0: [5. 6. 3. 2. 5. 4. 4. 5. 5. 3. 7. 6. 5. 3. 4. 5. 2. 6. 7. 5. 6. 4.]
1: [5. 3. 6. 6. 2. 4. 4. 5. 4. 3. 5. 5. 5. 6. 6. 6. 4. 4. 3. 2. 3. 5.]
2: [1. 2. 8. 2. 4. 2. 6. 2. 1. 2. 6. 5. 6. 2. 5. 5. 4. 4. 6. 4. 6. 5.]
3: [4. 3. 3. 3. 5. 4. 5. 6. 5. 3. 6. 3. 4. 3. 7. 5. 4. 5. 7. 5. 7. 3.]
4: [9. 2. 8. 6. 4. 4. 4. 6. 2. 5. 5. 6. 5. 6. 4. 6. 2. 4. 4. 7. 4. 7.]
5: [0. 3. 7. 5. 4. 2. 4. 4. 4. 7. 2. 5. 5. 1. 3. 4. 5. 2. 4. 8. 5. 5.]
6: [7. 4. 3. 5. 3. 8. 4. 6. 5. 3. 5. 5. 5. 5. 7. 7. 4. 8. 5. 1. 4. 4.]
7: [6. 8. 4. 7. 6. 9. 2. 4. 8. 8. 1. 8. 5. 6. 0. 4. 6. 8. 2. 8. 0. 5.]
8: [3. 5. 6. 4. 5. 4. 4. 5. 6. 6. 4. 4. 6. 0. 3. 5. 4. 5. 5. 9. 6. 4.]
9: [7. 4. 3. 5. 5. 4. 7. 5. 3. 4. 4. 4. 2. 9. 8. 8. 6. 8. 3. 1. 5. 5.]
10: [6. 5. 2. 1. 6. 1. 4. 5. 5. 2. 6. 6. 3. 9. 5. 7. 5. 9. 6. 4. 7. 5.]
11: [1. 5. 6. 4. 7. 0. 7. 3. 2. 5. 4. 1. 5. 3. 2. 0. 8. 0. 5. 8. 7. 5.]
12: [7. 4. 5. 6. 5. 2. 6. 4. 1. 4. 4. 3. 2. 8. 4. 4. 6. 4. 4. 5. 6. 5.]
13: [4. 5. 6. 7. 6. 0. 5. 5. 3. 6. 3. 3. 4. 6. 5. 4. 6. 2. 4. 7. 5. 5.]
14: [6. 6. 7. 5. 6. 4. 6. 3. 5. 4. 5. 4. 5. 5. 5. 4. 5. 4. 4. 6. 3. 5.]
15: [3. 8. 3. 7. 6. 6. 4. 5. 8. 8. 2. 3. 4. 4. 3. 4. 8. 4. 3. 7. 3. 4.]
16: [4. 6. 2. 4. 4. 9. 3. 4. 5. 6. 3. 7. 4. 5. 1. 2. 6. 6. 3. 3. 2. 4.]
17: [4. 3. 9. 4. 4. 6. 6. 3. 2. 4. 5. 4. 7. 1. 2. 3. 4. 3. 5. 4. 4. 6.]
18: [4. 4. 4. 6. 4. 6. 4. 6. 5. 7. 2. 3. 3. 6. 4. 3. 6. 3. 2. 4. 4. 7.]
19: [2. 4. 4. 5. 3. 0. 3. 6. 4. 4. 5. 3. 3. 7. 8. 6. 3. 1. 4. 1. 5. 4.]
20: [4. 5. 4. 4. 4. 4. 4. 6. 4. 4. 6. 4. 5. 4. 5. 3. 4. 2. 5. 4. 6. 4.]
21: [0. 5. 5. 5. 5. 0. 6. 4. 2. 5. 4. 1. 4. 3. 2. 0. 7. 0. 4. 5. 7. 5.]
22: [8. 5. 4. 6. 5. 5. 6. 5. 3. 3. 4. 5. 2. 9. 7. 8. 6. 8. 3. 1. 4. 6.]
23: [0. 2. 7. 5. 4. 2. 4. 4. 3. 7. 3. 5. 5. 1. 3. 4. 6. 2. 4. 8. 5. 5.]
24: [9. 4. 8. 6. 4. 9. 5. 6. 4. 5. 5. 5. 6. 5. 3. 3. 6. 6. 3. 5. 2. 8.]
25: [2. 4. 3. 2. 2. 9. 2. 9. 9. 5. 7. 4. 5. 0. 6. 3. 3. 5. 6. 3. 6. 4.]
26: [5. 6. 1. 5. 4. 6. 1. 7. 8. 7. 4. 6. 4. 6. 4. 5. 3. 6. 4. 5. 2. 5.]
27: [2. 5. 2. 4. 4. 4. 5. 5. 5. 4. 6. 2. 4. 3. 7. 4. 5. 4. 7. 2. 6. 1.]
28: [2. 4. 3. 4. 4. 3. 6. 4. 4. 3. 5. 2. 5. 3. 8. 5. 5. 4. 7. 2. 6. 1.]

[5. 7. 2. 5. 5. 9. 4. 4. 5. 6. 2. 6. 4. 6. 1. 1. 7. 6. 3. 4. 3. 5.] >> 16
[7. 4. 3. 5. 3. 8. 4. 6. 5. 3. 5. 5. 5. 4. 7. 7. 3. 8. 5. 1. 3. 4.] >> 6
[5. 6. 4. 4. 5. 3. 3. 7. 4. 3. 7. 4. 4. 6. 4. 3. 5. 3. 7. 5. 7. 4.] >> 20
[4. 4. 6. 6. 5. 0. 5. 6. 3. 6. 3. 3. 4. 5. 5. 4. 5. 1. 4. 7. 5. 6.] >> 13
[1. 1. 9. 2. 4. 3. 6. 1. 1. 2. 6. 6. 6. 2. 4. 4. 4. 4. 6. 4. 6. 5.] >> 2
[4. 4. 5. 4. 4. 2. 5. 4. 3. 4. 5. 4. 4. 5. 4. 3. 4. 2. 5. 4. 6. 5.] >> 20
[6. 6. 4. 2. 5. 3. 4. 4. 5. 3. 7. 6. 5. 4. 4. 5. 2. 6. 7. 6. 6. 3.] >> 0
[7. 4. 3. 4. 6. 0. 7. 2. 0. 3. 4. 4. 1. 9. 2. 2. 5. 2. 5. 6. 8. 4.] >> 12
[4. 5. 4. 6. 5. 6. 4. 7. 6. 8. 2. 4. 3. 6. 3. 3. 6. 3. 3. 4. 3. 6.] >> 18
[4. 4. 6. 3. 4. 2. 5. 5. 3. 4. 5. 3. 4. 5. 5. 4. 4. 2. 5. 4. 6. 6.] >> 20
[1. 2. 7. 1. 4. 4. 6. 2. 3. 2. 6. 5. 6. 1. 4. 4. 4. 5. 7. 4. 6. 4.] >> 2
[7. 4. 8. 6. 4. 8. 5. 6. 4. 5. 5. 5. 5. 5. 3. 3. 6. 5. 3. 4. 2. 8.] >> 24
[4. 6. 2. 4. 4. 4. 2. 7. 8. 6. 4. 5. 4. 5. 5. 5. 3. 5. 4. 4. 3. 5.] >> 26
[8. 5. 6. 6. 6. 6. 5. 3. 5. 5. 4. 6. 4. 6. 3. 5. 4. 5. 3. 7. 4. 6.] >> 14
[7. 6. 5. 4. 6. 5. 6. 4. 5. 4. 6. 4. 5. 6. 5. 4. 5. 5. 4. 5. 4. 6.] >> 14
[5. 5. 7. 7. 2. 5. 2. 7. 6. 4. 6. 4. 6. 6. 8. 8. 4. 3. 3. 2. 2. 4.] >> 1
[4. 4. 3. 5. 5. 2. 6. 3. 1. 2. 5. 3. 3. 9. 5. 4. 7. 3. 5. 3. 6. 3.] >> 12
[3. 5. 5. 4. 4. 2. 5. 6. 5. 5. 5. 2. 5. 4. 6. 4. 5. 3. 4. 4. 5. 6.] >> 20
